Each path below is one point turned by a fixed rotation once a step. After each direction that follows a path, write how fast that rotation turns it, in degrees a step (0 if it stays still).
Each turn is a multiple of 5 degrees from 10 to 175, or 0.
Each row of a path follows its step; steps can be skipped.
path 1
step 0: [ -4   8  -5 -24  21  20  -4  -6   3  -7   5 -16 -12 -31   5  33   0   7
  -7  17  24  27   4  15 -33  23 -44  17  12  35  -6  10 -26   6  23 -32
 -10 -25 -18  -1  -7 -12  20 -12  19  29  16   7 -16]
step 1: [-13   7 -20   1  -3 -25  19 -14   3 -18 -25 -14   0   8  36  11 -34  -3
  31  18 -18  -6  34 -10 -17   9  -7  -6  12   7   8 -66  10  18 -21  -4
 -21  10 -13 -22   9  13   5   9  -9  -2 -20 -30 -10]
step 2: [ 20  -3 -10 -32 -12 -11  11  -2  18  30  16 -19   1   7  12  -3 -39  16
 -26  23  32   3  17 -23   4  12   0  40  29  15 -37   6   9 -27  22  19
  15 -24  21  18  13  -5   3   6  10  21 -17  -1 -16]
step 3: [-35 -18  36  19   1 -19  12 -21   7  -7 -25  29   7  14   7 -18  -6  -2
  -7  33  -1  43  -4 -37 -20 -24 -15   8  -6  -1   2 -18 -24  12  -3 -17
 -24   9  42   0   8  -3  27  18 -11   8   3 -10   4]
step 4: [ 19  -3   6  -9 -30  13  40 -24  32   6   8  -3 -19   8 -11  10  -3  26
 -21   7   6   6  22 -12   2   8  -2  -3  -4  -1  -6 -17 -21  22 -23 -15
  43 -48 -13 -18   6 -10   4 -26  23   6  35  14 -21]
step 5: [-24  -5 -13  -2   1   4  41  -7  -8  -7 -26 -11   5  29 -21   5 -45  25
  19 -20 -12   5  -7   6  -3  24   6  12  11  -7  -6 -20 -30  25  29  28
 -21  22  15  14 -20  -5  22  10 -17 -11  33 -23  13]
step 7: [ -7   1  -1  11  -5   7  34  26  24  21 -30  22  44 -15 -24 -15   0 -13
 -15 -16  12  37   8   4   9  -6 -24 -11  14   6 -14  -9   8  59   8   2
 -27  -9   9  28 -11  11 -15  16 -19  -2  -2   9 -10]
step 8: [-15 -32  21 -11   2  38  -8  19  29  -2 -15   2   9  -2 -23  34 -11  -4
  22  19  -1 -20  15   6   1  31 -26  -1   2  38  28   7 -31  -6 -30 -13
  26  -7   2   3 -20 -16   7 -17   9  32  -3  -5 -17]
step 9: [ 23 -26 -61  25  -3  -4   4  12  -7  15 -12  -3   6 -13  26 -34 -19  20
  16  -8  11   0   8   5  -1  22   8 -10  -7  20  13 -44 -17  29   3 -12
 -18   6  -9  11   7 -26 -11  17 -30  18   3 -13 -10]
step 11: [-22  12  -6  37   3  13  -5  -7  54  17   7  -2  28   2  15 -15  -7  10
  16   8   6  57  27 -11 -45 -15   5   9 -25  12  23  -9  10  -3  20 -11
 -11   7   6  -4  -1 -13  -8   2 -24  13   5  18   2]
step 12: [ 29  -9  24 -15  -1  -9  12 -19   6 -11   8 -20 -24   5 -15   5 -14  -6
 -20  20  -9  23  19   7 -18  34 -21   3   0  17 -27 -10   2  18 -21 -25
   1  21 -32 -14 -46 -41   7   1  28   8   4  13 -31]
Speeds:
[  0   8   6   7  -6  -7   4   0  -5  -3  -1  -3  12   2   1  -2   7  -4
   7  -2   6  -5  -5  -8 -10  12   0   1  -4  -5  -3  -2   5  13  -9   2
  -2  12   7  -1   2   1   0  -3  -8   6   2  -9   5]
175
[ -6  -9  -4  -6   6   0 -10   0   6  -4  -1 -11   4   4   1   1  -1   0
  -5  -5  12   5   3  -3   2   6  -4  -3  -8  -8   8   1  -5  -1  10   5
  10  13   9   2  -2   6   6  -7   1  -3  -3   1  -7]
125
[ 12   0  -5  12   3   8   1   7   1  -1  -6  -6  -3  -9  -6   9  -3   1
   5  -5   6  -7  -2   0  -4  -9 -10  -5  -8   7   1  -2   7   1   6  -3
   0   4   1  -3   4  -6   2   3   1   7 -16   0   4]
35
[  1   5  -5  -4  -2   3  -3  -5  -2  -1   3 -11  -5   8   7   5   0   7
   3  -7 -10 -16  -6  -2   2   3  -4  -1  -5   7   3  -6 -11   8   3  -3
   1   3 -11   4  -2   1   0   6   1   0   5 -10 -11]
90
path 2
step 0: [ 11   6  15   5  -4  30  28 -22 -19  37  -2  18  11   1  -2  34  -6 -11
 -19  19  -1   9   3  26   2  12   2  -8  -7  18 -35  -1 -16   1  17   7
 -39  28   8  16  23 -14  29  -6  -1 -20 -57 -17 -49]
step 1: [ 22 -13  35  25   9  31  19 -14  10  11   9   1   1 -20 -20  13 -25   1
 -36  -4  20 -15  17  -2  44   6  17   3  -2 -17  -6  15 -19  18 -14  28
 -16  -5  34   1 -10  35  -8 -53  -1  -2  -6 -16 -50]
step 2: [  2  17  45   4  -5  41   7 -12  11  15 -27  11 -24  25  -9  21  19  21
 -13 -10  32  -9  16  24  39 -24   5  16   4  19   8  29   1  -7  14  17
 -20  21  38 -10  14  -5 -30   6  25 -13 -30  33 -17]
step 4: [ 45  28  25 -21   4  18 -38 -10  -1  20   4  -8 -30   4  -9   9 -18  19
 -29   4  16   4   0   4  11 -50  -3  10  -3 -12 -22  16 -27   4  11 -27
 -14  30  25  -1 -44   3  14 -24 -10   2 -35 -16 -20]
step 5: [ 16  35  30   1   5   1 -20 -22   9  13 -23  12  -9   0   8   8  24  24
 -12   8 -13 -39   0 -10 -13 -29 -25  10 -14  18  -1 -26  -6  13 -11  28
 -12  10  60  25   1  19 -42 -16  -7  16 -24 -28 -27]
step 6: [ 39  31   1   5  13  -3  14 -12   9  16 -14  18   7  21  16  -8   8 -25
 -31   6 -54  -2   1  45   6 -37  13  16   5   5 -43   9  -1   5  13   3
   3  15  39  -9  -6 -21 -23  -1   8 -26  -9  -8 -43]
step 7: [ 12 -13  20 -29  13  -1  20 -34  10  41 -17 -12  -4 -33   6  11 -26  19
 -18  -8  -7 -10 -27  45  -3 -23  -9 -20 -18 -11   4  -2  16  32  15  -6
 -13  15  36   8  -1  27   2 -20  11 -38  -6 -22 -42]
step 8: [ 31   7   4  -8  17 -11  51 -31   1  35  18  -1 -34  21   1  13  20   7
 -19   9  28   8   8  -1  29 -19 -20  24  -5  -3   6 -12 -10 -16   8  25
 -24   9  33 -31  -7  21 -24   6   6 -28  -8 -38 -31]
step 9: [ 14  21  41  -3   0 -44   3 -10  13  34 -27   4  -1  -4 -19  -7 -29   6
  -7   0   3   8  25  34  -8  13   7  13   6  14  -6   1 -22 -25   4  54
 -14  28  35   1  -9  22  -4  17  14 -20  -1  21 -48]
step 11: [  1  29  14 -18 -31  13  -3 -17 -33   7   4  -4 -32   9 -29  25  -9   3
   8   6   6 -33  -5  43   1 -11 -32 -14 -25  26  15 -13 -13 -34  13  21
  12  43  34  -9 -28  -2 -10 -19 -13 -11  -8 -22 -25]
step 12: [  6  20  47   2   1 -14  18 -25   4  20   1 -17 -34  17  36  -1  -7   5
 -25  -7 -44  -1  -7  16  21  13   1  13  -5  18 -17 -28 -34 -10   1  27
   7  13  26 -10 -16 -22  13 -31 -15  38  -9 -14 -36]
Speeds:
[ -8  -4  13  -6  -7  -5  -6   6  -3   6 -16   0  -2  -5   2   5   6   7
   3   3   1   3 -12   7  -2   1  -3  -7  12   0   0  -2   2  -2   1  -1
  -5   6  -3   5   3   0   8   3  11   6  -8   3  -2]
155
[ -5   5  -4   1  -2   0   5  -2  -6  -3  -2   5   4   8   1   6  18  -9
   8   4   6   8  -4   4  -5   0  -6  -4  -7   7   0   2  -2 -10  -1   9
  -5   2   5   0   6   1 -12   4  -8  -1  -6  -7   8]
125
[ -1  -2  -2  -2  -3   1  10   6  -5  -3  -1  -6   3   3  10   1   0   0
   2   3 -12 -14   2   5  -4 -11  -3   8   0   5  -5   4   6  -1  -1   0
   2   0  -7  16   2  -2   5  -9  -9   7  -2 -11  -5]
55
[ -9  -5 -10   1  -5   6   1  -6   6   2   9  -2  -2  -2   1   4  -6   0
   5   3  11  -2  -6   0  -4   1 -11   1   1  -5  -8  -8  -6  -4  -6  -7
  -5   1  -1  -9 -11   6   7  -4  -1   5  -9 -10  -6]
100
[  5  -3   2  -2 -12  -5   6  -5  13  -6  -5   5   4   0  -3  -3   1  -4
  -2  -1 -12   7   3   7   2   3   4  -4  -7   5 -10   3 -18   2   2  -3
  -4  -7  -2   5  -4   6  11   4   1   0   1  -1   6]
120
[  1  -1  -1 -13  -2   7  11   4 -10   4   2   3   1   8  -1   0  -9  -1
   2  10  -1   0   5   0   7  12   0   1  -3  -2  -2   3   5  -1 -10  11
   4   1  -2  -2   4  16   6   4   6  -4  -4   6  -1]
40
[-17   2   2  -1   3  -3   5   0   9   2   5  -3   3   5   7   0  -3   2
  -3  -3   5   3   1   4   7 -11   3   1   9   1   5   8  -2   3  12   7
 -10  -1 -11  -7   5  14  -2  -3  -1  -5   6   0   1]
60
